(in the rows, 128 means zero)
One turn moves each row of this set onto another row. After a few examples, where does it send each row asked below?
z957: [125 136 147 135 103 120  89 117 115 129 158 171 103 104 126 138 126  96
 146 156 154 108 112 112 109 110 133 131 130 130 144 146 143 124 116]
z202: [120 144 103 128 131 146 114 142 136  99 163 114 118 119 103 132 106 116
 155 124 136  82 131 143 118 144 102 154 146 121 127 102 148 145 123]
z585: [101 103 104 155 134 161 139 135 112 127 139 119 103 113 122 154 130 149
 125 141 106 132 121 149 114 138 102 113 148 153  98 122 144 118 165]
z592: [138 134 120 116 140 147 142 128 168 133 156 116 125 133 128 159 126 154
 118 123 158  94 114 120 137 148 140 114 137 162 126 123  92  95 129]
z457: [127 141 137 143 110 109 114 159 171 146 147 130 146 147 149 106 128 133
 108 111 143  95 149 123 153 125 141 129 113 152 159 115 132 128 137]
z310: [114 130 133 137 137 128 141 120 138 123 125 121 142 152 107 117 130 136
 140 120 127 151 161 123 129 136 138 102 157 110  87 111 107 115  75]
z817: [139 147 140 114 101 122  98 137 142 123 145 120 150 129 137 111 144 106
  81 133 129 153 164 120 144 148 132 164 144 140 148  90 130 130 116]
z329: [120 127 125 135 130 120 143 106 140 101 124  94 127 134 165 142 120 120
 151  81 133 121 166 144 115 129 127 132 126 120 131 100 154 139 135]
z881: [117 109 160 131 147 158 158 125 127 120 159  94 150 142 105 129 140 102
 110 138 130 135 120 117 138 120 103 150 141 142 114 131 116 112 174]
z797: [161 124 120 111 106 119 110 112 115 134 166 148 123 119 156 132 119 115
  76 134 108 143 162 144 132 148 109 136 146 122 137 104 137  89 137]
z313: [112 123 165 113 108 146 137 135 123 143 143 141 159 136 112 121 149 125
 116 134 128 112 100 124 142 132  96 112 121 129 160 156 120 130 173]
z238: [122 110 138 161 123 108 119 135 147 139 182 144 148 132 153 126 113 127
 101 128 127 103 151 147 134 152 111  95 122 125 137 132 124 100 157]
z185: [107 163 151 146 114 148 101 138 129 107 120 110 131  93 121 151 147 153
 136 145 135 163 127 109 128 122 128 146 131 152 130 150 109 122  94]
z558: [132 111 130 113 107 131 172 104 137 151 124 113 123 127 120 119 134 121
 150 121 137 124 147 116 165 109 100 101 166 143 135 134 169 115 123]
z601: [139 162 135 116 121 154 120 144 134 146 147  80 118 152 146 142 100 120
 115 143 119 143 124 126 115 126 142 148 155 119 132  96 159  90 106]
z975: [123 184 126 139 120 139 128 122 141 142  83 143 135 122 119 145 129 156
 152 135 110 126 116 121 116 134 144 165 138 155 125 147 124 118 121]
z764: [131 118 122 126  78 123 120 112 115 120 133 173 147 120 127 130 117  90
 124 120 106 146 105 127 119 134 151 147 123 154 116 150 100 117 136]
z681: [111 125 127 114 116 101 123 113 125 109 161 166 117 158 121 103 110 117
 119 160 111 111 164 144 143 125 112 113 147  99 128 126 128  90 126]
z215: [123 122 108 128 103 138 160 110 134 130 109 169 112 121 134  98 146 135
 136 143  85 144 143 125 162 112 108 111 127 128 140 148 152 118 111]
z410: [113 153 111 128 130 109 122 132 169  99 132 168 125 146 108  96 140 121
 115 145 129 116 170 119 140 115 141 148 140 126 144 107 116 120 112]
z742: [137 160 113 111 129 142 151 108 128 142 139 121 106 154 160 154 132 117
 107 134 129 122  99 102 133 123 130 140 103 147 147 147  90 104 131]
z985: [151 119 109  96 127 151 125 137  93 118 111 106 118 113 120 150 107 134
 141 127 109 135 133 151 121 117 105 101 130 124 112 141 152 115 153]
z362: [106 140 170 158 110 109 104 102 140 130 131 145 128 103 179 119 127 105
 153 127  96 138 126 123 127 119 112 134 129 157 111 131 136 109 133]
z8: [102 159 146 137  85 141 133 142 105 147  96 120 132 143 137 158 125 138
 131 145 152 134 119 114 125 115 153 134 116 148 125 134 121 151 111]
z365: [112  97 112 117 105 134 135 119 110  93 169 107 109 140 115 125 129 145
 130  84 126 134 135 135 145 145 140 167 146 147 129 116 116 130 128]
z430: [144 141 147 146 148 151 132 129 114 130 151 145 120  95 147 134 131 114
 109 175 103 170 140 110 119 139 122 143 122 119 157 116 148 143 154]
z673: [116 164 120 152 138 119 143 101 144 151 128 142 143 117 127 134 145 120
 142 119 119 144 132 101 123 157  95  98 151 132 124 133  91 133  96]
z146: [186 117 104 157 149 150 165 145 126 115 147 128 124 108 118 121 115 119
 139 158 115 143 138 120 119 115 137 134 147 128 135 115 153 124 132]
z9: [106  97 142 119 139 133 133 102  96 116 130 102 113 136 112 145 133 148
 155 153 126 139 140 141 121 155 130 109 152 126 125 154 161 119 155]
z2: [132 159 138 150 108 133 120 147 104 136 159 102 124 154 139 108 127 122
 143 158 107 153 102 108 118 130 127 131 145 108 155 139 131 115  81]

z601 -> z313
z585 -> z975
Now find these:
z362 -> z202
z410 -> z797
z673 -> z146

One turn moves each row of this set onto another row. After a few examples, where does it send each row asked below?
z953: [117 112 126 130 131 128 145 131 192 113 117 129 137  96 120 144 133 106
 133 107]
z683: [ 97 108 160 122 139 179 135 161 147 189 105 131 133 106 119 150 124 149
 146  90]
z467: [132 116 126 107 132 162 117 125 180 147 137 131 139 120 121 110 128 156
 170 109]
z988: [108 104 113 115 138 129 123 134  98 102 120 142 131 157 116 177 126 160
 113 118]
z207: [135 108 121 116 132 143 122 168 135 168 107 110 128  89 114 179 163 137
 144 127]
z200: [110 117 107 143 140 172 112 169 108 173 114 128 133 103 112 168 152 144
 144 128]
z203: [117 110 121 139 132 126 116 105  85 131 125 108 136 158 125 157 127 117
 126 114]
z713: [101 116 144 150 141 154 159 121 164 127 116 137 145  84 128 147 118 111
 125  91]
z487: [122 100 122 100 133 116 129 132 113 101 116 133 128 148 117 182 132 157
 113 118]
z18: [ 47 117 129 141 137 131 140 117 125 129 120 108 143 149 113 139 121 165
 154 107]
z775: [ 85 113 129 132 137 183 109 173 146 180 113 142 132 132 109 135 127 152
 153 107]
z465: [106 105 129 120 142 138 135 126  89 111 118 142 133 145 122 183 120 160
 110 107]
z729: [135 114 145 106 135 165 133 118 176 154 133 126 140 105 128 119 124 155
 165  97]
z830: [120 100 137 106 138 124 143 126 102 109 115 132 131 137 123 189 125 158
 108 107]
z979: [124 107 135 134 132 123 126 100  87 134 122 103 136 147 129 164 126 116
 122 107]
z705: [121 111 129 133 140 166 130 162 113 178 108 116 132  83 119 180 152 141
 140 118]
z935: [121 119 143 123 140 181 131 116 157 160 138 135 144 107 129 116 117 159
 163  94]
z297: [ 83 122 115 168 144 168 135 130 152 123 126 151 146 109 121 132 116 116
 131 101]
z36: [106 107 122 107 127 155 105 179 176 168 109 131 126 135 104 136 142 147
 159 117]
z724: [125 109 118 129 127 114 112 107  98 126 123 104 134 160 122 158 133 115
 128 118]
z727: [122 113  98 127 133 150 104 175 130 163 113 120 128 108 107 166 162 141
 149 138]
z576: [ 59 113 153 130 135 124 161 108 130 135 114  99 144 129 120 151 120 163
 149  96]
z531: [118 103 154  98 128 151 131 169 177 177 102 118 127 110 114 152 140 144
 150 101]
z987: [116 121 123 124 138 179 115 123 162 152 142 140 142 124 122 106 121 160
 169 105]
z263: [131 107 130 124 128 111 124 104 100 129 119  99 134 150 126 165 132 114
 125 113]
z800: [ 61 113 120 123 128 108 134 124 149 118 117 100 139 154 109 138 133 162
 160 116]
z367: [ 73 109 145 112 128 102 154 116 153 124 112  89 140 133 116 151 131 158
 154 107]
z707: [ 98 119  99 149 134 142 121 141 180 109 124 145 139 121 113 127 130 111
 140 117]

z729 -> z467
z465 -> z830
Now find these:
z683 -> z531
z203 -> z979
z800 -> z18
z705 -> z207
z953 -> z707

One turn moves each row of this set onto another row. After a few examples, where does it send each row asked below?
z58: [113  84 126 112 123 156 167 143 116 173 159 120 139 141 124 165 105 104
 121 143 144 168  97]
z841: [120 168 131 109  93 145 183 114 149 138 114 111 138 156 167 125  97 179
 129 137 152 173 111]
z905: [114 166 119 107 106 141 154 139 143 135 135 102 126 132 120  84  95 133
 142 134 167 180 132]
z96: [121 163 134 103  90 144 195 124 158 134 108 106 140 145 164 132  92 179
 129 133 153 177  97]
z484: [110  78 124 107 120 154 169 144 127 157 159 118 143 131 116 173 100 107
 121 140 144 173  84]
z586: [122 182 146 109 116 136 189 135 122 155 162 111 122 151 113 158 113  82
 143 145 122 137  79]
z914: [134 129 125 111  99 122 190 151 132 178  99 130 107 149 134 103  94 145
 141 139 132 156 100]
z476: [128 120 122  99  92 118 198 155 154 150  96 126 119 131 119 114  84 148
 140 131 135 167  71]
z443: [116 164 130 106  89 141 184 114 156 128 115 110 142 150 161 130  93 181
 128 136 151 176 102]
z387: [117 130 128 105 121 123 189 139 124 123 146  94 137 132 167 191  99  69
 136 132 142 165 107]
z71: [127 166 128 105 113 148 174 158 141 155 119  94 121 124 133  90  92 129
 145 130 166 175 130]
z819: [113 121 111 106  86 109 173 128 155 127 116 133 123 144 108 108  88 155
 137 136 134 171  77]
z419: [109 132 122 110 117 119 171 123 121 116 158 100 138 143 164 186 104  71
 134 137 143 166 114]
z93: [111 156 117 100 103 141 165 144 161 115 131  96 135 114 112  96  86 135
 142 128 168 188 107]
z354: [124 167 135 106  93 145 194 123 150 146 106 107 136 151 170 128  95 177
 130 136 152 170 108]
z277: [ 96 166 120 102 122 133 177 122 102 119 133 134 146 144 101 191 100 145
 123 132 156 178 133]
z909: [118 131 114 116  93 115 162 124 134 155 120 139 112 164 120  96  99 149
 138 143 132 161 108]
z478: [102 160 125  93 123 135 198 139 114 114 119 127 149 125 102 203  90 143
 124 123 158 180 110]
z522: [114 180 141 109 112 132 177 121 128 137 171 116 126 153 101 159 111  87
 140 146 122 142  76]
z140: [110 128 124 105 117 118 179 131 129 111 151  97 142 135 161 191  99  74
 134 131 143 168 102]
z236: [126 177 147 102 114 137 202 143 132 147 155 108 125 138 110 167 106  84
 143 141 123 142  63]
z627: [106  82 121 112 119 153 160 136 120 161 164 121 141 141 117 168 103 105
 121 143 144 171  92]
z696: [117 173 142 102 110 130 189 130 139 129 165 109 131 139  98 166 105  88
 141 141 124 148  59]
z675: [115 163 133  94 129 142 210 152 101 144 108 124 140 126 117 200  91 137
 127 124 155 173 123]
z621: [124 158 127  97 109 145 185 165 158 138 114  89 127 108 125  99  84 130
 146 124 167 184 107]
z842: [116 134 126 109 122 123 179 132 117 129 150  98 135 141 170 187 105  68
 136 135 142 161 118]
z424: [115  80 128 107 123 158 173 149 122 169 154 116 141 131 124 171 101 102
 123 139 142 170  90]
z311: [109 171 128 105 131 142 189 135  90 148 123 133 136 146 116 189 102 136
 127 133 155 169 144]

z841 -> z354
z842 -> z387
z522 -> z586
Now find these:
z675 -> z478
z819 -> z909
z424 -> z484
z621 -> z93

